Named turns come first, each shown by rows before and after it. Which turns, in which order, take the first row of each pair that follows to the second? Write the first one first, as in the answered first pair.
z_609:
[-15 -21 -53   6  21  13  30  25 -24 -20] -> [-31 -37 -28  27  15  22  15  22  11 -40]
[  6  -5  21  16  26 -18 -29   5 -54  46] -> [  2 -19  33  20  19  -8 -12  18 -62  28]
[ 20   1  -6  17  -6 -16 -30 -26  10 -17] -> [ 25  10 -21   5  -2 -21 -16 -22 -12  -5]
[  5   0 -11  -7  -9   7  20   4  -9 -21] -> [ -3  -6   1   1 -12  12   5   2  10 -32]
z_229:
[  5   8 -43 -31   7  19   2  -7  16  24] -> [ -9 -14  -6 -13   3  39   0  27  14  31]
[ -7   2 -10 -11  21   6 -14  11 -13  42] -> [ -8  -3  30  -4   6   9 -19  22  -7  27]
[ -7   5  -2   6  -9  -9  10   0 -11   5] -> [-9  6 -7  5 -6 -8  8  2 -9  5]
z_924:
[  7   0   4 -21   0   6  36  16 -19 -14] -> [ 20  -3  -4   1  12 -13  22  -5 -33 -21]
[  3  10 -38  10   1  -8   7 -26  -3  -1] -> [-17   3 -35  -5  -8  16  19  -5  13   3]
[-10 -24  -3  15  16   5 -25  -5  15  -9] -> [-13  -5  19 -32  -3  10  -6  19  21  11]
z_675:
[  9 -13  15  32 -10 -13  14  -9 -10 -32] -> [-10 -23  30  32   7   3 -18  10   3  14]
[ -4 -18   6  16   6   0 -33  14  29 -12] -> [-10  -7  -6 -14  -3   6 -21  15  39  -1]
[  8  23 -31 -38  -6  -3  24  -6 -10  21] -> [ 26   9 -19  -1  -4 -19  27 -19 -33 -20]
Now pairs of rows:
Each pair is 2 to 4 turns apart.
[  5  12  17  -7 -25 -15  33  -8  26 -28] -> [  5   6 -20  15  -1 -25   4 -33  32 -21] | z_609, z_609, z_924
[ 19  24  -6 -16  -7 -20  -2 -22  10  -1] -> [ -1   8   7 -29 -18  11  26  14   8   0] | z_675, z_609, z_924, z_924
[ -6  19   2 -23 -24  -3 -12 -19  22  -7] -> [ 11  16  -7 -14 -16 -17   5 -25 -19 -17] | z_675, z_609, z_609
[-15 -14   7 -26 -17  16   9   2  25 -10] -> [  3 -15   9  -1 -17  -2   5 -17  11 -38] | z_229, z_675
[ 22  32   2 -12  -5 -19  27   8 -35 -15] -> [  3  12  28  10  18  -4 -20  27 -30  30] | z_675, z_675
[ 21  14  -2  -2  -4 -17  25 -14 -33 -17] -> [ 17   5  33  21  -2 -20  -5 -20  -9 -18] | z_609, z_675, z_229
[ 11  -7   1  19  25 -10 -19   5 -48  26] -> [ -9  -8   5  -9  13  19  -6  32 -26  44] | z_609, z_675
[-18 -15 -13  16  10  22  15  18   0 -10] -> [-10  -2 -36  10  12  12  16   0   0 -11] | z_229, z_229, z_229, z_229
[ -1  25   9   3   8 -33 -20 -36 -15 -20] -> [-14   5  24 -18  -3   6  21  22 -44 -12] | z_675, z_675, z_609, z_609
[ 30  12  20   0   5 -33  19 -15 -24  -5] -> [ 28  10 -10   5  15 -30  25 -26 -23  -3] | z_609, z_229
[ 14  15  68  -1 -11 -20 -36  -3  13   2] -> [ -2  -1 -20  24  24 -11 -46 -43  41  -6] | z_675, z_229, z_924
[  0  -8  50  33  -5 -10 -25  -3   0 -14] -> [  0  34 -23 -32 -12 -15   1 -23  33   2] | z_924, z_675, z_229, z_229
[ -9  -5 -43  21  26  -2 -18 -15   0  27] -> [-11  -2  53  10  -5   2 -19  16   4  26] | z_229, z_609, z_229, z_924
[ -4 -33  20  22  -3  16   6  26  -5 -22] -> [ 14   0  17  15  -9 -20 -15 -21  27 -25] | z_229, z_609
[ -8  12 -32  -2  28  -7 -15 -10  11  22] -> [ -7  10  14 -28  -9   4  37  20  -7  -9] | z_229, z_924, z_675, z_609
[ 10  25 -27 -18  -2 -25   8 -20 -20  11] -> [  0  -1 -21 -10  -6  -4  35   7 -39 -10] | z_609, z_229
[ 24  -3  27   1 -18 -16  18  16 -51  -2] -> [  0 -37 -26  43   3   6   9   0 -24 -32] | z_229, z_924
[ 20  39 -27  36   6 -26 -28 -36 -15  -7] -> [ 19  50 -20 -10 -29 -12  38  -6 -29 -27] | z_924, z_924, z_229, z_675
[  3  14 -10  25  24 -20  -9 -13 -31 -17] -> [-33  -8   1   8  15  27  -9  29  16   0] | z_229, z_924, z_609
[ 15  13   0 -32 -15 -22  -8  -7  -4  25] -> [  9 -28  27  17 -19  -9  -1   6 -11 -25] | z_609, z_675, z_609, z_924
[-10 -16  29   4  -7  12  11  -3 -16 -28] -> [-10 -11  43  -4  -3  15  -2   4 -18  -4] | z_924, z_675
[ -2  -3  37  26  16  -3 -45  -1   0  23] -> [  7  24 -48 -17  12 -15   1 -28  -8  12] | z_675, z_675, z_229, z_924
[-11 -21   9   5 -15   1  20   4 -13 -14] -> [-18 -21   2  10   7   1 -16   4 -12  23] | z_229, z_229, z_675, z_675
[ 10  -2  -7  52  25 -14 -33 -28  -8   6] -> [-30 -16  13   6  -3  42   2  33  23  25] | z_229, z_924
[ -9 -12  20  15 -12   0   6 -18  29 -41] -> [ -9   9  -4   2  14 -11 -39 -30  32  22] | z_675, z_609
[-19   3 -20 -19   7  18  -8   3  -1  43] -> [-16  -3  13 -17  -4  22  -1  19 -12  38] | z_229, z_609, z_609, z_609
[-11 -15  -8  -2  19  20 -17  11  25  19] -> [  8   0 -13  -8  25  -1 -18   4 -14  33] | z_924, z_609, z_924, z_675
[  6  11  63  11   9   6 -40  -5  15  20] -> [ 30  12  42   4  14  -5   2   4 -59  12] | z_229, z_609, z_609, z_675
[-13 -17 -12  -1   3  27  -5  12 -14  20] -> [  3 -14 -25  -2 -10  13  17  -3 -24 -12] | z_675, z_675
[ -6  -2  36  -6 -12  15   8  24  -2  15] -> [-13 -11 -17  21  16  10 -21 -12  17   6] | z_924, z_229, z_924, z_609
[-10 -15 -18  18  11  14 -16  30 -17 -27] -> [  3   0   9   4   6   0 -19  41 -34  -5] | z_924, z_924, z_675, z_609
[-22  -4  11 -30  -5  28  16  23  13   9] -> [ -8  11 -11 -19  -6   4  16 -19  36 -32] | z_675, z_609, z_229
[ 10  20  -5 -20   3  -3 -20   2 -17  44] -> [ 10 -10  39  27  -4  -6 -30  -4   7  -5] | z_924, z_229, z_229
[ 13  17   7 -24 -21 -16  28  -2   9 -29] -> [ -7 -23  26  16 -11   5   9  16  12 -39] | z_675, z_924
[ -1 -19  31  -7 -28  17   1  10  33   4] -> [ 22  -6  25   7 -27  -8  -4 -24  25 -22] | z_229, z_675
[  7  11 -28 -18   0 -14   4  17   3  10] -> [ -3 -15 -10  19  -1 -12  -9  11  25 -19] | z_924, z_609, z_609, z_609
[-23  -1 -22  -6   9  24  14  19 -10  16] -> [  2  16 -27 -11   0   1  27  -1 -32  -3] | z_675, z_924
[  0 -30 -22  31  14  -1 -16  -8  13 -32] -> [ 13   8  12 -32 -30  -2  23   6  15 -32] | z_675, z_924, z_675, z_609
[ 11   9  11   7   0 -18   1  -7 -18  -8] -> [ -2  15 -15 -16  -3  -3  20   0  -5   2] | z_924, z_924, z_229, z_229
[-18 -36  -4  34  -1  17   3  -2  19 -24] -> [  2 -11 -14  22  -7 -10   8 -30  23 -40] | z_229, z_229
[ 16  20   7  -9   8 -25 -41 -23   2  38] -> [  5   5   9 -13  17  -4 -21  13 -37  52] | z_229, z_229, z_609
[ -5 -17  31  19 -13  -1   3   1  13 -37] -> [ -5  -7   0  -3 -19   1  19  -7  32 -41] | z_229, z_924
[ 13  -4  28   4  -9 -26 -16 -23  13 -20] -> [ -3  13  -9 -35  -2  -9 -10  -6  24  27] | z_675, z_924, z_675, z_609
[ -2  -6  26   4  17   6  -9  28 -49  10] -> [  9   2  -4  13  28 -10 -22   0 -49  17] | z_675, z_924
[ -9   4 -13 -24  -7  14  -3   4   0  36] -> [-20 -14  12  -9 -20  26   8  19   0  10] | z_609, z_609
[ -1 -36   3  42  24  28 -14  15 -39   0] -> [  5 -30  43  31   3  23  -8  22 -30  -3] | z_924, z_924, z_609, z_924
[-20  -6 -18 -10  12  20   2  19  33  32] -> [-17 -11 -23 -13   9  24  20  31  10  23] | z_609, z_609
[ -7 -20  50  24   4  12 -29  18  14  -3] -> [ 14   3   0 -22   9   8  20  26 -53  26] | z_609, z_609, z_609, z_675
[  1   4  28   6 -23  -8   3 -12   6 -11] -> [  4   7  -4  -4  -9 -12  18  -7 -30   0] | z_924, z_609, z_609, z_609
[  3   7   1  18   4   0  -7  21 -44  20] -> [ -6   1  11   4 -21  19  27  30 -20 -14] | z_675, z_675, z_609
[ 27  17   2  -1  -3 -18   3 -15   0  -8] -> [16 -4 27 21  2 -6 -9  2 -5  0] | z_609, z_609, z_675
[ 15   6  26  12 -14 -20   0 -21   0 -28] -> [ 24  19  -3   0  -1 -27 -10 -23 -25   9] | z_675, z_229, z_609
[  9  -3 -10  30  -3 -15  -4 -33  22 -35] -> [-17 -25 -20   9  -6  29  31  17  17 -22] | z_609, z_609, z_924, z_229
